In the rows, 128 means zero.
The rows of R fall into several groups, which share some directions, and each row is roughly a mix of its group's hidden directions.
R (104 x 10):
[[154 152 160 139 141 119 102 184 127 137]
 [137  79 122 152 141 156  95 118 161 144]
 [115 122 127 125 108 163 117 171 167  93]
 [162 113 139 118 133 117  95 185 145 136]
 [101 112 129 104 139 142 183 103  96 126]
 [135 127 112 114 124 106 166  74 122 163]
 [110  77 107 134  96 131 109 126 154 159]
 [160 153 156 134 109 147  87 168 117 126]
 [148 178 132 128 120 101 162 147 161 113]
 [ 88  99  91  98 115 139 161 108 118 125]
 [113  86  95 128 111 136 118 115 146 178]
 [132 160 112 129 105  78 161 110 125 157]
 [128 145 106  98 115  95 162 129 133 177]
 [114  73 108 122 137 161  97 114 105 137]
 [123  89  97 125  87 159 140 105 154 123]
 [172 167 160 124  97 110 122 139 145 113]
 [100 102  78 111 129 111 124  85 137 122]
 [157 164 169 155 162 103 120 139 130 131]
 [120 125 102 161  98  74 141 117 130 153]
 [116 156 165 169 112 145 121 148  88 125]
 [ 99 104 117 132 142 107 110 173 171 141]
 [165 123 131 180 172 124 138 109 120 126]
 [128 146 143  91 149 146  95 137  81 104]
 [113  96 138 124 138 109 128 108 174 175]
 [104 156 143  75 124 147 114 156 124 101]
 [144  91 127 127 137 154 123 189 141 143]
 [133  86 124 139 164 163 135 149  95 105]
 [146 177 162 140 150 116 155 161 127 126]
 [122 116 131 128 165 149 172 178 124 141]
 [135  97 135 126 157 156 153 183 129 144]
 [125  99 100 150 126 106 130 152 186 133]
 [136 141 118 139  95 114  64 103 137 121]
 [127 115 116  74  84 134 145 115 147 150]
 [150 149 146 127 104 157 156  80 100 122]
 [114 113 114  76  81 132 135 125 148 152]
 [ 79 122  86 126 149 123 170 121 132 133]
 [104 127  93  86 101 114 152 106 138 159]
 [140 156 138  87 167 167 128 128 116 102]
 [136 101 110 170 140  92 134 140 170 144]
 [161 114 127 107 126 110  77 170 140 129]
 [144 186 150 165 130 126 112 156 136 127]
 [119 134 106 125 103 181 149  93 109 107]
 [123 158 156 137 137 136 116 138 102  67]
 [162 117 117 113 120 109  72 158 149 124]
 [142 109 129 154 152 166 181 116 146 126]
 [144 153 163 130 151  87 140 171 139 139]
 [128 143 109 143  99 102  68 121 153 126]
 [ 94 101 106 141  82 141 101  99 128 138]
 [132 138 171 165 135 153 100 158 110 104]
 [124  72 109 143 112 114 131 144 150 168]
 [156 105  97  87 138 131 137 100 164 111]
 [117  97 109 166 160 152 125 130  83 123]
 [152 145 132  93 129 165 120 114  99  84]
 [148 139 156 105 172 149 122 119  92  97]
 [135  68  94 116 136 166 123 133 137 128]
 [110 123 115 138  94 117 172 106 156 165]
 [112 102 108 141 128 107 101 169 174 134]
 [150 174 146 112 166 127 154 136 103 105]
 [ 84 123 108 171 107 108 113 131  94 126]
 [141  63 157 126 133 110 123 125 144 154]
 [112 153 126  89 133  96 156  94  99 111]
 [ 96 134 117 177 119 165 158 107 139 137]
 [ 87 118  98 110  85 130 118 113 126 166]
 [163 133 145 101 155 138 114  84  92 118]
 [156 181 146 126 125  90 150 110 145 132]
 [ 88 102 107 149  89 133  88 113 134 132]
 [112 154 151 101 124 106 114 180 146 103]
 [153 152 149 123 136 145 150  89  79 116]
 [133 131 153 181 147 129 107 171 121 107]
 [140 134 115  91 161 119  87 138  90 107]
 [104 152 143 169 123 119 119 170  90 132]
 [157 139 146 124  81 131 103 172 148 129]
 [112 119  97 104 100 109 148 125 133 184]
 [127 131 118 171 140 121 158 110  72 132]
 [153 150 121  91 155 133 175 119 107 149]
 [165 179 171 141 115 114 122 125 129 116]
 [136 118 137 172 105 132 172 107 165 142]
 [ 96 107  98 133 144 107 164  86 149 132]
 [119 149 147 173 132 130 115 174  96 111]
 [155 135 139  85 156 147 129  91  98 107]
 [153  83 135 153 161 143 155 150 103 117]
 [151  72 111 148 143 134 130 124 155 164]
 [148 120 129  70 152 148 132  89 130 113]
 [134  88 118 154 147 156 170 110 158 133]
 [142 116  94  96 127 106 153  81 141 149]
 [123 122 106 163 141 129 156 108  70 139]
 [103  99  86 111  86 159 127 113 131 122]
 [129 149 167 119 164 137 132 116  74 126]
 [127 102  84 138 127  92 119 150 172 137]
 [150  98 117 100 132 134 139  89 178 130]
 [125 107 120 151  84 131  77 113 152 139]
 [137  82 136 135 171 116 159 143 154 148]
 [120 158 112 107 102  86 156 122 132 168]
 [ 86 145 127 142  90 110 100 136 113  91]
 [ 97 103 119 131 112 115 131 142 184 161]
 [112 146 140 191 143 102 104 139 117 115]
 [140  89 112 145 170 150 145 143  90 116]
 [121 104 112 134  89  89 149 133 143 172]
 [106 151 161 173 112 137 119 162  99 131]
 [148 148 143 125 141 122 143  83  74 139]
 [ 95  98  88 111 118 171 135 115 106 124]
 [141 144 142 175 172 131 113 126 111  94]
 [131 164 142  94 165 153 124 142 111  91]
 [114 155 108  96 109  90 150 135 135 171]]
Here is one row of each group, with its name. Which group are the others in?
[ 76 124 107 111  86 139  96 122 127 143]  L
[144 132 129 123 113 124 163  66 118 156]  U
[145 158 161 124 161  86 138 164 128 133]  Q

[142 130 162 109 181 150 113 132 108  97]  U
[115 123  95  68 111 135 150 108 149 132]  U
[115 166 147 134 127 111  80 135 171 120]  L
[153 163 175 136 163 103 121 140 109 129]  Q
[110  86  84 113  93 156 128 115 142 125]  Q
[107 125 143 150  70 100 105 128 153 120]  L
[100  97 135 118 130 128 130 135 190 155]  U
[136  97  95 132 150  85 133 123 167 149]  U
[117 178 153 113 116 112 134 143 107  83]  L
